In the data rows, zero lies at 4.5, halfway between 4 and 5.
Some points, one per row:
[4 6 3 6 5 4 3 5 6 5 4 4 4 5 6 4 2 3 7 3 6 3 3 4]
[6 4 0 4 4 9 6 5 5 4 3 4 5 7 4 4 3 4 6 4 5 3 3 6]
[6 5 5 3 5 6 4 3 2 4 8 9 5 2 5 7 6 5 2 0 3 6 7 5]
[3 3 5 7 4 2 5 5 5 4 6 4 5 7 4 4 2 8 5 6 1 3 5 8]
[6 2 4 3 4 7 7 5 5 5 2 4 4 4 6 4 3 1 5 7 7 8 4 0]
[4 5 8 6 5 2 0 4 6 7 5 3 2 3 6 5 5 2 3 4 8 8 6 0]
[4 7 1 5 4 3 3 4 7 7 7 3 2 1 5 6 6 2 0 3 5 7 9 6]
[3 6 5 6 5 5 2 5 7 6 4 2 4 6 4 4 3 4 4 6 6 4 2 5]
[6 1 1 3 5 4 6 3 2 4 8 6 5 3 3 6 8 7 4 0 2 5 9 7]
[5 4 1 3 6 5 5 5 4 3 6 4 6 1 5 4 4 2 5 8 7 7 3 3]
[6 5 4 3 6 7 6 3 2 4 6 7 5 4 3 6 8 6 3 2 3 6 7 4]
[5 7 9 5 5 3 3 5 6 7 4 3 2 2 6 5 3 2 0 1 6 8 8 4]
[4 7 8 5 4 9 4 5 4 4 1 3 5 6 4 4 3 6 8 6 3 2 4 5]
[5 7 1 3 3 8 4 5 4 4 3 3 6 7 4 3 5 5 5 4 3 2 3 9]
[5 6 4 4 4 5 3 5 6 6 4 2 2 5 5 6 3 2 2 0 6 8 9 2]
[7 3 4 3 5 9 5 3 2 4 6 9 5 4 3 6 8 7 1 1 2 6 8 4]
[6 3 6 4 5 7 5 4 3 3 5 5 6 1 4 5 8 6 4 4 2 5 7 7]
[6 5 4 5 4 5 2 4 6 7 7 2 2 0 4 6 5 3 2 1 3 5 6 7]
[4 0 3 4 6 7 5 3 2 4 4 7 6 6 2 4 4 4 5 5 5 3 2 0]
[5 6 2 5 4 7 4 5 6 6 5 3 3 3 6 5 4 3 3 7 8 8 5 4]
[4 3 6 6 4 4 4 5 6 5 3 3 3 7 6 5 3 3 6 9 8 5 2 2]
[5 5 3 3 5 9 6 4 3 3 6 6 6 5 4 5 7 7 2 5 2 5 9 7]
[7 4 0 3 4 6 4 2 2 4 6 7 4 3 4 7 7 7 1 0 4 7 8 6]
[2 5 9 6 5 3 4 5 6 4 3 2 4 6 4 3 2 5 4 9 4 2 3 4]
[3 5 5 5 4 6 5 5 4 4 2 7 6 6 2 5 7 7 4 0 1 5 8 7]
[3 6 9 6 4 3 6 5 5 4 3 6 6 6 2 5 6 7 2 2 1 5 7 8]
[5 3 1 3 5 9 7 3 2 4 5 7 5 3 3 4 5 6 5 7 4 3 2 4]
[5 6 9 5 4 5 3 5 5 4 5 6 5 9 4 3 4 6 6 5 3 2 4 7]
[4 6 2 4 2 5 5 5 5 4 5 3 5 5 3 3 4 5 7 8 4 2 3 5]
[5 4 7 5 4 5 8 5 4 4 3 6 6 6 4 5 4 7 3 3 2 3 6 4]
[6 3 4 2 5 2 6 5 5 4 3 4 3 2 5 4 4 2 3 8 8 8 5 4]
Then 12 other points, each followed by its number:
[7 5 0 4 4 7 6 5 5 4 4 4 4 5 6 4 2 3 3 7 7 6 3 2] 0
[3 3 0 7 4 1 2 5 6 5 3 2 5 1 4 4 3 5 8 6 3 2 3 2] 1
[6 5 1 3 4 7 4 5 5 5 4 2 3 2 6 6 4 2 3 3 7 8 7 5] 2
[6 5 3 5 3 2 5 4 3 4 7 5 6 3 4 4 5 7 5 6 2 3 6 7] 3
[6 3 8 3 4 3 6 5 4 3 4 5 5 7 5 4 3 5 8 6 6 3 3 3] 4
[4 5 7 5 4 5 5 5 3 4 2 6 5 3 3 5 7 6 2 2 1 6 8 9] 5
[5 1 0 3 6 9 7 3 3 4 6 5 5 6 3 3 5 5 9 3 5 3 2 5] 6
[3 4 5 6 4 1 2 5 5 5 4 6 4 6 6 4 2 4 5 9 5 3 2 4] 7
[5 6 1 4 4 2 3 5 4 4 5 5 6 6 4 3 5 6 7 8 3 2 3 9] 8
[4 3 6 4 3 7 4 5 4 3 5 6 5 8 4 4 4 7 7 4 3 2 5 9] 9
[4 3 0 4 6 7 5 3 2 3 5 4 6 5 3 4 6 6 7 6 4 3 2 0] 10
[6 3 2 3 5 3 7 4 4 4 2 5 5 5 4 4 3 3 5 6 7 4 1 0] 11
Which two of these numbered points are nearest to each point below by angle, seen from the average point of the first points? Their numbers follow each, nearest first.
[5 2 2 2 7 4 4 3 2 3 4 6 6 4 3 4 6 6 6 8 4 3 3 1] > 10 11
[4 5 8 4 5 6 4 5 4 4 4 4 5 4 4 4 5 6 6 3 4 2 3 7] > 9 4
[5 5 4 5 4 2 7 5 4 4 4 3 5 6 3 4 4 6 7 7 2 2 3 7] > 8 3
[4 4 4 5 4 5 5 5 5 5 4 4 5 3 5 4 3 4 8 4 5 2 2 4] > 1 4
[6 6 9 4 4 3 4 5 4 4 5 4 5 6 5 3 4 4 6 8 6 4 1 0] > 4 7
[5 4 2 4 5 5 3 5 6 6 3 1 4 3 7 5 3 3 4 9 8 7 4 2] > 0 2
[4 3 7 4 4 2 6 5 4 3 5 4 6 5 5 3 5 6 6 2 2 3 5 9] > 9 3
[5 5 8 3 4 5 5 5 4 3 5 6 6 5 3 4 6 7 7 3 2 3 6 4] > 9 4
[5 3 4 4 5 9 4 3 2 4 2 7 6 8 4 4 5 6 6 5 4 2 4 3] > 10 6
[4 9 4 5 4 2 2 5 5 5 6 4 5 3 4 4 3 4 7 9 4 3 2 8] > 8 7
[3 4 7 7 4 1 4 5 6 5 5 3 4 5 6 5 3 4 4 9 6 4 2 6] > 7 4
[2 1 4 7 5 1 4 5 5 6 3 4 4 6 5 4 3 5 7 3 3 2 4 5] > 1 7
[6 4 3 4 4 2 2 5 6 5 5 2 3 6 5 5 3 2 0 8 7 8 5 4] > 0 7
[4 5 9 6 5 3 5 5 5 4 4 5 5 3 5 3 4 6 7 3 3 2 4 5] > 4 9
[5 0 0 3 6 6 3 4 3 4 3 5 5 5 3 4 5 4 7 5 5 3 2 3] > 10 6
[5 5 5 3 5 3 6 4 3 3 5 7 6 6 2 4 7 8 5 0 3 3 5 6] > 9 5
[5 7 0 3 4 2 8 4 3 3 5 7 5 3 4 5 7 7 5 1 1 4 7 6] > 3 5
[4 5 1 5 3 0 6 5 5 5 3 6 6 4 5 4 4 6 5 0 4 2 3 6] > 1 8
[4 2 1 3 6 7 5 4 3 3 5 5 6 5 4 3 2 4 5 4 6 4 2 0] > 10 11
